One vector is turned by the same rotation once a step. Each row is the vector after some number of steps, and that number follows the row.
The counts run from 0 to 524.
[134 158 164 103  73 128 130 163 147 101 139 116  87 109 130 146 199 110
 103 130 148 148 128 149 121 156 136 135 142 124 158 148 133 151 150 153
 103 146 161 138 121 111 109 121 178 143 131 130 109 168 153  89 165 116
 136 135 200  88 139 151 180 126 160 152  98 183 108 156 127 179 148 121
 114 153 123 153 125 125 103 173 133 127 112 117]
379
[170 135 122 147 130 175 101 157 125  55 126 145 100 187 103 133 163 159
 116 134 130 135 142 130 139 112 112 163 115 103 137 176 102 117 126 131
 141 116 124  86 120 129  92 108 138 143 130 147  79 136 163 144 101  91
 186 118  92 143 146 102 100 141 144  93 130 179 109  98 127 144  78 108
 112 121 117 162 147 131  89 132  74 132 112 114]
514
[137 151 146 149 157 140  84 122  82  98 138  94 127 119 117 145 129 140
 130 115 126 143  96 157  98 132 143 141 156 127 119 161 127 128 179  90
 160 136 119 106 104 138 123 142 169 151 122 175 116 115 165 157 118 128
 171 122 114 129 181  70 145 113 147 124 159 163  77  86 150 150 118 122
 141 146 116 173  82 119  76 103 179  83 112 121]
111
[170 133 139 155 162 141 112 138 108  69 128 121  61 128  73 113 160 131
 138 140 131 142  77 140 129 111 131 176 128 123 138 141 139 139 159 149
 116 137  94 100 129  97 118 122 167 161 121 143  67  86 141 159 101 119
 169 129 127 129 127  99 104 119 128  79 117 159 116 112 169 140 122 102
 119 146 104 148  97 147  86 170 112 103 116 158]
239
[130 167 132 136 116 107  67 142 141  96 140  67 159 131 139 150 144 143
 111 137 121 138 100 140 135 118 167 168 154 120 145 160 136 127 166 109
 157 104 175  85 108 151  93 143 176 177 107 155  86 143 135 122  88 137
 156 170 133 105 175 112 146 106 155 127 156 165  94 142 144 126 113 124
 154 124 122 182 107 119 123 115 175 114 123 120]
490
[120 142 135 138 102 137 115 112 140  86 137 140 126 114 130 151 162 114
 131 113  91 110  74 145 144 155 108 129  97 131 107 137 104 118  99 160
 159 100 156  91 137 115  90 131 184 161 113 136  53 157 118 123 104 138
 138 107 111  92 126 147 116  98 152 151 118 140 132 148 174 120  72 128
 119 186 148 163 141 141  91 110 147 172 143 113]
427
[128 127 162 125 134 179 125 113 115 112 122 113  93 125 122 146 123 113
 114 124 109 125 161 127  91 112 160 153 170 125  89 155 141 125 158 114
 182 124  92 169 117 143 128 134 164 156  98 111 100  81 176 129 154 123
 175  89 105 149 148 101 169 112 128 144 131 137 111 105 156 179 141  94
 117 136 130 154  94  93 103 111 152  94 117  76]
230
[162 170 117 142 128 111  74 156 168  90 149 100 161 175 123 133 178 144
 128 141 126 131 132 157 136 125 151 204 148 166 163 120 124 130 148 104
 148  89 165 126 145 165 125  95 132 156 142 132 117 138 130 129 113 113
 159 172 153 120 163  98 150 151 165  94 132 156  88 122  92 120 132 105
 134 142  86 154 105 125 107 155 118 119 107 116]
264
[180 120 125 132 107 180 129 106 134  88 135 178  71 177  86 140 164 121
 137 134 119 114 151 147 145 134 105 139 114 148 132 170 120 119  84 180
 133 101 116 156 157  79 152  77 165 116 126 126 110 155 151 129 150  92
 177 110 136 132 113 147 141 144 134 102 102 127 132 124 130 126 111  91
  95 160 117 154 102 156  85 180  88 137 133 110]
185
[119 144 165 146  93 125 133 121 127  92 145  73  94 132 106 145 151 101
 127 119 118 144  93 125 155  93 128 159 154 106 134 130 123 130 153 159
 137  92 144 121  94 122 100 164 193 149  84 130  52 112 116 118  81 117
 181 127 141  94 101 161 123 106 157 153  90 119 118 121 142 121 122  82
  98 132 140 155 122 108 139 119 166 141 100 114]
362
[155 159 164 110  94 145  98 148 153  99 129 145 128 133 144 160 188 133
  94 142 135 145 158 149 129 173 128 158 129 151 156 169 131 126 127 132
 132 121 151 154 137 106 102  81 144 120 132 130 130 194 162  91 184 101
 151 127 162 111 156 125 171 130 171 130 110 166  83 137 103 173 102 121
 119 163 111 154 119 131  93 153 101 124 111  90]
42
[134 127 147 133 111 176 114  69 118 109 128 156 103 141 145 149 157 106
 131 110  94 121 124 121 115 157 124  86 132 129 105 137 124 112 115 109
 167  82 123 155 117 138 146 116 140 154 134 161 113 151 175 165 150 117
 162 100  89 172 177 123 162 155 162 169 151 151 144 130 150 170 160 110
 129 141 160 179  99 127  88  97 132 112 151  61]
61
[108 147 119 149 110 187 131 117 145  88 117 139 143 194 121 137 186 123
 138 121  76  86 131 136 121 135 135 146 119 155 106 134  86 115 121 136
 150  65 138 142 115 159 118 122 139 116 115 129  86 108 160 145 110  90
 179  80  88 150 144 133 142 144 148 144 123 164 160 126 142 144 122  98
 110 156 160 152 141 114  90  94 115 176 136  79]
180
[118 105 142 148 106 177 115 102 156 101 123 124  51 124 135 156 143  79
 136 105 129 141 135 155  87 134 139 116 134 132  87 122 119 175  87 132
 188 130 153 125 137 164 136 114 185 206 175  92  90 108 128 106 146 150
 150 118 127 106 144 123 153 117 142 153 141 131 118 149 160 142 154 110
 143 143 137 170 104 122 117 147 158 111 151 125]
101
[131 130 155 128 101 121 113  73 145 100 127 120  88 144 136 156 162  96
 143 137  92 106  76 114 148 119 131 122 145  83  99 141 138  75 133 132
 111  79 134 137 113  80 118 148 189 137  90 166 130 141 128 140 103 118
 147 112 108 125  89 142 154 137 166 140 129 126 135 146 149 131 115 110
 124 131 134 178  99 145  72 103 168 151 135  62]
297
[145 115 110 152 123 114  64 121 187  77 129 120 114 173 125 136 188 131
 157 143 139 124  97 147 110 124 133 193 135 147 142 109 114 136 118  92
 147 104 157 100 157 126 122  91 124 155 174 135 164 129 117 137 124 130
 139 161 134 137 137  90 143 165 176  92 139 175  88 121  97 110 140 127
 138 148  91 154 115 147  77 148 122 132 126 115]
159
[191 119 147 137 107 191 135  81 118  87  95 148  40 141 121 145 159 142
 112 159 133 139 117  96 110 150 131 124 122 107 126 170 142 126 103 149
 117 118 114 142 119  96 133  75 156 144 136 148 110 155 169 149 156 116
 149 142 122 158 148 125 129 148 143 115 135 147 146 154 144 153 129 112
 141 119 146 165 106 149  85 148  87 100 158  76]
292
[164 144 133 145 105 163 153  87 151 100 122 145  95 188 117 120 149 110
 139 119  89 103 143 123 118 126 135 145 142 140 103 107 123 114  74 152
 152  66 133 163 114 167 135 142 152 164 121 110  49 128 138 161 120 119
 159 118 110 141 139 139 142 170 161 140 122 120 182 126 140 164 133  83
 115 137 141 148 119 124 113 130  96 158 150  82]
414
[165 138 121 159 152 168  93 125  86  90 122 106  81 145  84 136 128 156
 150 137 145 118 121 161 119 108 157 117 128 120 120 167 120 138 169 136
 118 133 127  91 111 147 126 138 187 156 128 191  86 109 146 150  85 118
 185 150 127 131 140  96 117 131 128 100 159 166 125 111 160 114 124  88
 154 118 122 170  84 131  86 148 149  81 119 128]
345
[105 145 141 113  94 123 118 106 135 118 137 107 144 115 114 172 176 117
 145 126  90  85  68 145 145 136 135 129 113 134 100 141 116 111 142 140
 112  85 152 141 143  83 104 137 196 123 103 145  98 138 118 114 106 126
 138 110 134 110  90 153 165  97 156 142 113 131 135 173 174 110 111 123
 111 176 137 161 112 141  69 115 176 166 139  86]
194
[111 146 169  99  68 119 122 158 155  97 162 121  83 123 148 161 191  77
 107 113 141 152 144 150 141 136 121 141 138 126 144 122 134 144 135 153
 128 125 161 139 151  95 117 134 179 158 142 127 113 159 126  79 152 130
 147 118 186  88 127 156 173 130 172 154  82 149  86 139 133 167 148 114
  99 146 125 165 129 135 106 172 141 125 106 116]
378
[108 153 139 137  87 133 138 124 136 128 127 103 128 121 105 159 152 113
 133 134  99  98 127 175 119 129 147 158 142 129  89 163 117 115 138 155
 141 106 153 133 112 133 104 153 201 140  84 109  80 130 110  96 117 128
 139 109 142  59 101 122 176  91 144 140 119 127 117 157 143 127  77 107
 117 186 120 151 104 111 100 122 195 149 125 125]
89
[160 165 120 125 141 156  94 154 112  73 135 102  98 138  97 128 160 141
 133 138 127 119 109 139 137  90 148 141 122 119 131 154 135 128 184 140
 125 108 127 106 122 133 117 142 184 172 116 161  45 106 140 143  79 120
 167 136 113 148 148 126 126 117 121  94 139 161 125 127 186 120 139  94
 137 101 127 177  98 137 102 160 118  97 111 137]
241
[134 152 119 137 104 147 121 113 142 101 170 119  99 148 131 113 134  74
 108 103  97 142 131 129 130 145 149 140 138 156 121 138 155 147 112 137
 185 108 130 147 146 140 149 138 177 192 109 105  68 120 160 122 126 147
 172 108 130 124 179 143 166 115 118 157 119 140 136 127 186 170 178 115
 119 149 135 186  60 136 125 139 141  95 136 142]
479
[159 138 182  97 136 157 132  76 126 124 120 134  72  95 120 151 156 108
 120 138  87 131  79 126 138 129 134 135 140 113  83 114 150  96 126 150
 145  87 107 172 118  95 124 120 186 174 102 125  61 126 118 144 151 143
 133 124 106 140 114 124 141 133 161 133 133  95 133 156 181 145 109  96
 139 151 141 159  97 144  84 135 126 126 148  69]
190
[141 149 117 139 143 126  99 105 120 104 146 130 151 110  97 137 175 141
 163 136  90 109  54 151 132 169 112 160  99 186 144 114 119 151 132 126
 133  87 129 125 160 116 136  88 160 133 137 142  92 129 110 139 132 130
 148 124 142 142 146 124 140 110 153 108 123 162 114 135 161  94 111 136
 109 202 106 145  89 172  65 145 139 136 138 121]
198
[114 156 137 112  92 143 115 136 200 116 150 126 136 173 151 139 192  95
 120 114 108 109 165 148 115 137 144 178 150 156 112 100 127 127 106 111
 160  79 165 166 149 166 135 122 137 159 130  81 116 139 133 116 153 130
 143 116 138 122 140 125 193 164 176 152 107 149 110 138 114 162 159 109
 113 164 117 146 125 108 110 144 114 143 129  87]
38
[127 134 144 124 131 119  67 143 154  77 134 103 115 125 146 159 165 132
 114 148 132 128  82 136 130 119 149 169 132  82 109 148 129 115 160  98
 140 124 157  70 122 111  86 131 168 192 125 148 115 130 125 118 103 148
 137 137 103 109 147  82 119 117 164 107 149 177  67 138 139 132  95 122
 169 119 104 178 134 144  89 127 130 123 118 100]
385
[149 126 127 158 101 163 113  68 140 100 115 134  91 136 128 138 122 113
 134 123 105 129 113 137 107 147 136 112 122 150 122 134 118 167  64 160
 193  94 173 119 130 168 133 100 171 183 161 113  61 142 123 125 114 155
 153 148 133 108 166 142 130 116 136 152 154 127 139 154 148 109 130 109
 149 142 152 185  88 137 136 130 162 120 159 115]
204
[147 130 135 138  91 136 137  78  90 117 132 135  83 146 104 145 170 113
 159 103 124 100 120 145 132 144 120  85 143 122 129 146 114 100 128 150
  79 101 138 147 106 104 144 140 185 100 124 191 139 166 149 151 136  90
 155 116 164 126 116 149 167 156 178 151 116 140 137 116 119 141 138  98
 101 152 138 172  98 149  72 132 164 143 128  87]
65
[141 128 166 152 140 155  97 110 112  84 114 105  94 113 101 124 158 150
 106 160 120 148  75 118  89 140 154 183 145 108 124 172 148 144 175 105
 130 159  95 119 113  93 105 113 155 141 105 148 117  86 176 140 145 119
 169 112 104 144 149  79 127 109 127  98 127 176 104 115 149 165 112 135
 128 153 120 149  87 127  84 135 135  98 125 117]
5
[123 146 146 151 117 106 117 136 170  87 138  82 127 144  83 116 199 120
 154 138 120 117  79 133 124 111 137 222 132 160 151  88 117 153 150 135
 133  90 136 132 137 137 118 126 153 134 115  95  78  72 107 128 106 119
 165 141 155 116 101 128 140 126 165 115  92 146 117 128 133 108 148 100
  85 181 104 124 129 122 116 157 134 152 109 131]
366
[142 158 172 145 138 122 130 155 109  79 139 101 112 116  86 101 195 134
 132 130 122 153  69 124 139 133 124 185 132 153 177 104 129 156 168 148
 105 107 110 130 119 113 110 133 153 123 107 133  53 109 141 141 127 111
 172 128 152 140 127 145 125 133 168 109  79 165 104 101 145 151 140 105
  88 170 113 121 130 143 107 163  97 135 100 138]
133
[118 123 116 174 103 181 137  98 160  79 110 155 120 200 104 117 168 114
 146 123  86  92 128 128 107 139 107 158 118 152 105 126  90 132  91 142
 158  83 118 136 126 137 128 121 137 126 120 111  91 104 151 151 120 105
 178  75  95 147 128 125 135 140 141 132 111 154 167 115 134 145 126  98
  95 179 131 147 129 120  87 116 113 171 142 101]
181
[149 112 124 167 141 169 100 107 112  70 108  92  67 151  87 144 127 144
 154 137 136 118 104 137 114  88 150 127 128 111 117 156 109 135 152 137
 145 118 128  85 112 133 113 122 186 154 133 168  88 100 132 137  70 116
 171 150 114 133 129 113 104 112 120 106 148 149 129 124 159  85 126  87
 147  99 128 181 100 123 107 120 160 105 127 115]
346
[134 132 164 150  81 118 124 105 147  93 135  97  70 102 109 129 181 108
 112 152 143 164  83 113 123 152 133 161 147 129 169 138 152 175 119 156
 112 144 152 125 125  80 113 103 193 146 135 132 108 137 136  95 151 134
 148 153 193  92 129 162 154 108 147 136 100 142 107 159 132 130 149 118
 115 157 128 152  86 154 119 179 157 124 132 142]
484
[159 151 115 135 115 170  98  97 114 102 129 132 115 118 116 147 130 145
 125 116 107 124 126 150 130 150 128  99 106 164 124 143 119 149  98 152
 188  86 174 117 134 185 124  92 171 178 158 151  53 159 133 122 113 144
 155 162 132 132 189 151 128 119 137 151 166 143 138 158 161 102 125 105
 154 134 140 185  99 129 127 125 143 105 161 114]
203
[125 142 147 167 118 139 125 144 149  76 116 123 117 161 112 119 189 138
 130 139 124 121 107 143  88 151 119 199 142 125 147 138 104 130 138 106
 106 138 113 126 106 124 106 137 130 116 116 129 137 117 161 138 146  81
 157  98 134 127 137  86 150 149 171 113 103 198 111  97  96 180 108 125
  90 191 106 124 143 118  69 134 123 156 107 119]
510
